Each row is where one point has got to under a steady rotation. How many steps took it there?
The counts run from 0 to 903.
[139 116 129  94  85 163 125  64 169 121 127 123 131 132 155 116 115 145
 150 154 107  87 165 109 117 109 103 144 111 145 102 174 157 130 134 177
  89 117 146 160 173 168 177 154 121 127 123 134 155 159 127 139] | 786
[ 79 163 162 135 130 104 138 103  98 131 125  74 134 116 158 120 156 108
 115  86 125 123 181 150 120 161  76 127  87 125 103 137 140 174 136 101
 166 105 126 114 171 131 120 115 130 113 156 153 114 202 129 125] | 229
[130  79 103  98 126 156 115 143 135 122  84 126 144 150 153 120  83 135
 107 148 119 119 137 131 128 123 147 145 109 139 142 116 168  81 122 133
  60 106 162 148 159 146 192 109 152  88 141 139 139 186 174 117] | 251
[111 131 136 139  89 131  81 110 157 133 182 116 133 100 111 115  89 168
 124  84 123 155 150 115 115 111 184 137 128 157  91 140 142 149 134 100
 141 165 154 146 183  90 152 158 164 141 159 128 161 135 148 119] | 507
[ 95  92 144  68  89 157  96 133 112 125 158 117 105 150 106 122 105  60
 130  89 142 134 126 121 159 113 115 118  85 131 160 126 150 132 165 145
  92 141 169 106 137  87 168 105 173 127 118 117 173 138 128 104] | 259
[ 80 174 188 117 107 107 124 102 111 158 122  82 143 129 175 123 134 128
 104 101 107 132 178 113 103 167  84 137  91 123 103 151 121 166 152 109
 160 114 144 122 157 141 119 113 155  98 151 148 125 170 129 113] | 228
[120 145 165 111 127 134  93 142  99 110  98  91 146 124 195 142 105  85
 122 149 109 132 136 115 175  98 114 123 123  86 101 151 192 178 110 166
 123 110 176 191 147 135 157 112 124 105 114 117 129 147 135 126] | 240
[144 122 165 166 168 141 160 142 162 100 119 134  96 127 131 153 160 120
 131 190 139  81 167  98 126 116 105 118 111 110 121 148 144  89 137 133
  79  96 111 140 105 144 120 112  99 139 133 143  75 124  82 185] | 770
[129 133 134 129 103 163 122  81  98 160 144 118  80 105 154 114 163 132
 114 157 152  81 171 127 128 175  87 133 109 147 130 128 178 118 122  73
  67 112 146 161 150 184 139 128 157 131 131 174 112 137 116 107] | 789
[111 125 141  86 141 146 115 111  88 129 126  68 120 171 139 131 153  72
 120 125 120 129 182 146 123 110  62 112 108 129 126 107 136 119 154 140
 144 108 125 157 113 121 133  48 139 123  90 112 129 115 109 139] | 400
[130 135 161  86  87 129 143  56 132 156 135 135 168 130 155 117 109 161
 148 130 123  82 155 108 125 154  97 170 117 147  87 158 157 129  91 171
 142 113 130 152 130 151 159 158 143 141 118 136 128 174  97  96] | 621
[123 155 141 146 114 107 101 135  56 145 146 129  77 124 110 102 119 144
  94 153 152 123 140 173 139 132 131 117 133 121 119  70 115 165 103  61
 148 149 124 140  99 104 143  66 130 138 115 148 160 142 126  91] | 173
[111 136 133 162  93 129 117 136  81 128 133  98 143 114 138 137 172 137
 122 139 119 137 157 135 122 109 130  68 104 161 102 113 122 194 131  96
  95 126 138 140 201 131 173 112 135 104 187 123 121 125 146 109] | 718
[114 120 111 126 169 130  99 141 119 117 147 115 123 126 139 157 157 175
 187 175 118 106 169 165 125 125 124 126 134 153  94  91 154 180  68 128
 137 147 156 160 182 127 145 151 152 132 164 129 107 135 126 128] | 858
[129  93 108 173 128 157 106 117 112 105 141 108 165 121 120 130 113 152
 126 170 113 140 157 139 135  77 190  93  98 137  98 113 150 122 111 152
 134 117  93 177  85 129 166  77 110 155 149 133 112 132 157 114] | 731
[110 115 179  87 148 108 133 161  86 139 125  98 123  96 184 151 110  66
 137 111 145 110 107 127 127 142  99 100  88  96 122 152 156 177 125 138
 109  94 157 144 139 127 159 121 135 108 126 114 118 157  81 135] | 74
[129 135 166 104  85 139 146  46 126 139 163 121 135 143 157 121 145 169
 147 132 138  82 173 105 153 163  94 153 114 147  72 149 147 135 105 149
 145 112 120 117 130 154 146 155 150 141 116 152 137 167  89  91] | 622
[119 114 166 108 163 115 167 123 154 104 162 114 121 149 116 153 151 104
 157 116 140 121 172 104 128 102  64  98 108 125 127 168 141 105 149 169
  96  82 109 136 120 115 129 107 120 155 138 109  96 142  88 184] | 768
[128  93 135 112 161 162 134 145 166 117 168 126 120 156  76 166 158 131
 184 165 139  83 173 137 132 120 100 136  95 113 132 102 154  79 116 146
  90 135 121 144  97 125 102 119 154 147 140 133  82 112 132 151] | 446
[124 118 131 111 122 152 103 174 121 124 107 105 133  78  93 121  78 110
 135 139 109 140 147 167 100  85 162 112  87 100 129 112 118 150 145 156
 119 137 145 169 102 102 146  74  72  97 155 109 133 111 147 136] | 728
[140  79 114  66 103 184 116 120 159  93 118 115 100 127 144 119  96 104
 135 129 137  91 121 147 125 107 160 137  89 121 129 129 146 127 178 142
  67 134 169  95 162 116 180 133 128 103 111 128 170 162 121 123] | 93
[139 115 132  90 121 146 142 124 166 122 141 128 132 141 114 142 107 148
 175 128 115  92 140 135  70 130  75 188 122 119  97 134 160 145 110 144
  88 140 157 144 186 129 152 179 125 122 161 131 158 164 128 126] | 462
[ 72 137 135  90 177 124  82 140 113 180 171 155 130 103 148 138 115 109
 159 135 150 102 129 148 103 138 133 161 105 150 133 183 178 166 118 116
  98 127 180 137 106 141 145 134 152 157 144 146  98 136 116 124] | 213
[114 101 138  80 139 114 121 143 112 117 181 133 132 147 109 152 102  56
 106  89 128 109 128 125 144 102 157 186 126 154 130 150 141 165 125 133
  99 112 129 109 101  89 183  94 119 120 107 135 175 127 132 119] | 582
[109 130 171 115 123 133  97 123 116 147 121 146 166 112 105 113  86 172
 126 100 116 148 166 118 129 119 187 146  76 160  91 151 145  83 152 133
 125 131 116 148 135 109 172 138  94 106 166 146 102 106 129  95] | 900
[165  81 139 125 142  92 120 136  63 163 132 120  88 111 144 136 116 125
 105 108 144 125 121 124 165 158 125 114 107 159 118 115 161  71 125  86
 112 134 107 163 148 123 164 102 186 113 114 155 125 130  96 105] | 650
[151  80 130 128 108 146 127 126 156 148 164 129 209 123 125 156 100 133
 125 125  85 120 151  73 138 144 175 169 102 138 117 158 141 129 114 185
  99 151 111 126 124 148 145 147 195 116 152 117 121 129 172 122] | 436
[112 159 181 144 117 144 127 131 151  98 165 128 133 115 127 145 147 148
 170 159 143 110 161 122 182 143 127 145 127 103  91 127 157 170  63 150
 146 123 143 162 116 122 105 157 140 144 160 139 116 152 138 105] | 451
[179 104 145 112  97 123 171  94 124 124 112 108 132 127 116 129 109 158
 144 141 115 117 133 123  93 102 113  90  97 126 106 113  86 112 132 180
 183 122  87 128 129 119 155  97 126 137 130  91 132 159  84 150] | 317
[100 127 169  97 171 103 167 167 158 119 164 117 128  96 162 163 138  97
 112 106 148 101 134 124 111 153 125 130 108 126 147 175 135 177 152 107
  75 110 125 110 122 115 118 116 176 131 168 138 142 155 102 169] | 765
[132 106 117 124 124 160 127 149 142  71  76 104 109 154 136 118 117 151
 121 162 132 129 158 147 173 107 151 117 118 119 146  92 136 109 126 138
 103 104 142 118 168 100 162 101 124 107 142 149 134 213 168 124] | 249
[114 120 177  63  69 129 135  80  89 163  96 129 134 126 147 107  94 137
 115 108 141 135 145 112 142 150 123 114  73 129 120 120 146 108 156 125
 123 100 134 123 122 116 171 102 141 112 131 153 134 160 109  69] | 88
[177  94 161  86 126 117 144 163  96 136  96 134  80  80 122 119  88 146
 124 117 133 107 111 144 104 153 138 110  73 149 118  92  98  95 165 115
  98 146 127 132 161  96 146 119 126  87 137 135 144 137  70 123] | 486
[ 89 123 134 111 167 100 131 115 129 134 130 116 132 126 156 166 167 130
 172 136 130 110 169 137 141 130 156 113 166 169  96 107 130 147  71 102
 177 116 120 114 162  98 152 131 192 167 142 136 114 166 111 151] | 693
[129 116 118 179 103 150 105 101 144 142 131 154  72 124  58 110 106 181
 121 124 146 124 143 138 107 125 162 132 115 139 114 109 129  41 137 111
 157 160 109 119 136 117 150 121 105 146 120 154 111 165 154 131] | 503
[122  81 101 166 130 134  70 122 140 195 179 144 121 100 121 168 125 101
 147 124 115 105 111  91 120 126 165 138 131 146 105 143 176 103 102 133
 136 174 151 138 139 131 139 147 182 153 116 128 107 100 114 159] | 676
[127 116 124 144 125 131 102 102  54 136 142  97 148 129 138 132 151  90
 102 148 116 125 171 141 156 115 143  90 123 133 111  98 146 134 113 150
 166 104  92 162  70 125 156  33 122 142 107 133 109 126 123 116] | 566
[108 140 192 118  99 102 114 138 129 157 164 149  79 110  45 143 135  98
 154  98 113 119 148 111 130 137  91 150 110 140 133 124  75 128 155 148
 144 166 146 100 168  89 111 139 170 126 158 112 136 100  96 159] | 837
[140  96 127 139 122 136 138  73 115 135 165 126 128 155 122 153 167 150
 152 130 132  97 137 117 105 132  54 156 120 136  64 135 164 124  81 130
 123 133 126 162 185 159 171 167 128 144 129 134 117 158 117 112] | 464
[120 131 113 182 127 172  98 144 112 105 115  82 105 105 124 130 180 114
 116 176 102  93 184 139 132  93 152  86  96 141 114  93 121 153 144 126
 108 129 125 146 160 145 132  87  93  96 130 148 115  96 125 151] | 560
[130 108 131 181 182 128  81 201 160 114 160 133 112  97  97 140  78 120
 118 162 120 133  99 126 113  69 178 114 117 126 130 164 120 156 139 150
  88 161 135 157 118 114 131 101 131 132 150 117 119 120 146 179] | 194
[ 88 163 146 128 109 124 120 110  99 213 112 140 118 114 157 102 121 118
 103 167 132  99 157 133  84 174 121 137 127 103 153 142 109 157 146 107
 163 122 162 106  81 163 122  83 153 119 141 145  98 174 124 144] | 384
[145  96  67 133 162 136  83 125  95 152 137 135 105 101 125 141  99 130
 136 162 111  98 118 160 115 103 137 142 143 157  96 105 167 136  75 121
 112 139 130 207 126 131 183 108  98 129 105 127 138 109 115 127] | 168
[154 132 124  77 110 107 137 126 107 161 113 103 156  62 167 130  87 152
 150 140  91 116 149 160 100 152 150 116 124 137 108 101 106 192  90 137
 146 136 139 178 143 114 144 116 173 125 165 111 156 151 125 117] | 157
[164  95 137 108  96 114 139  96 103 142 140  74 129 133 139 107 108 128
  99  78 112 160 182 111 160 166  85 119 111 143 115 112 137  89 126 130
 158 132  86 160 139 117 140  85 183 133  89 132 147 168 123 119] | 806
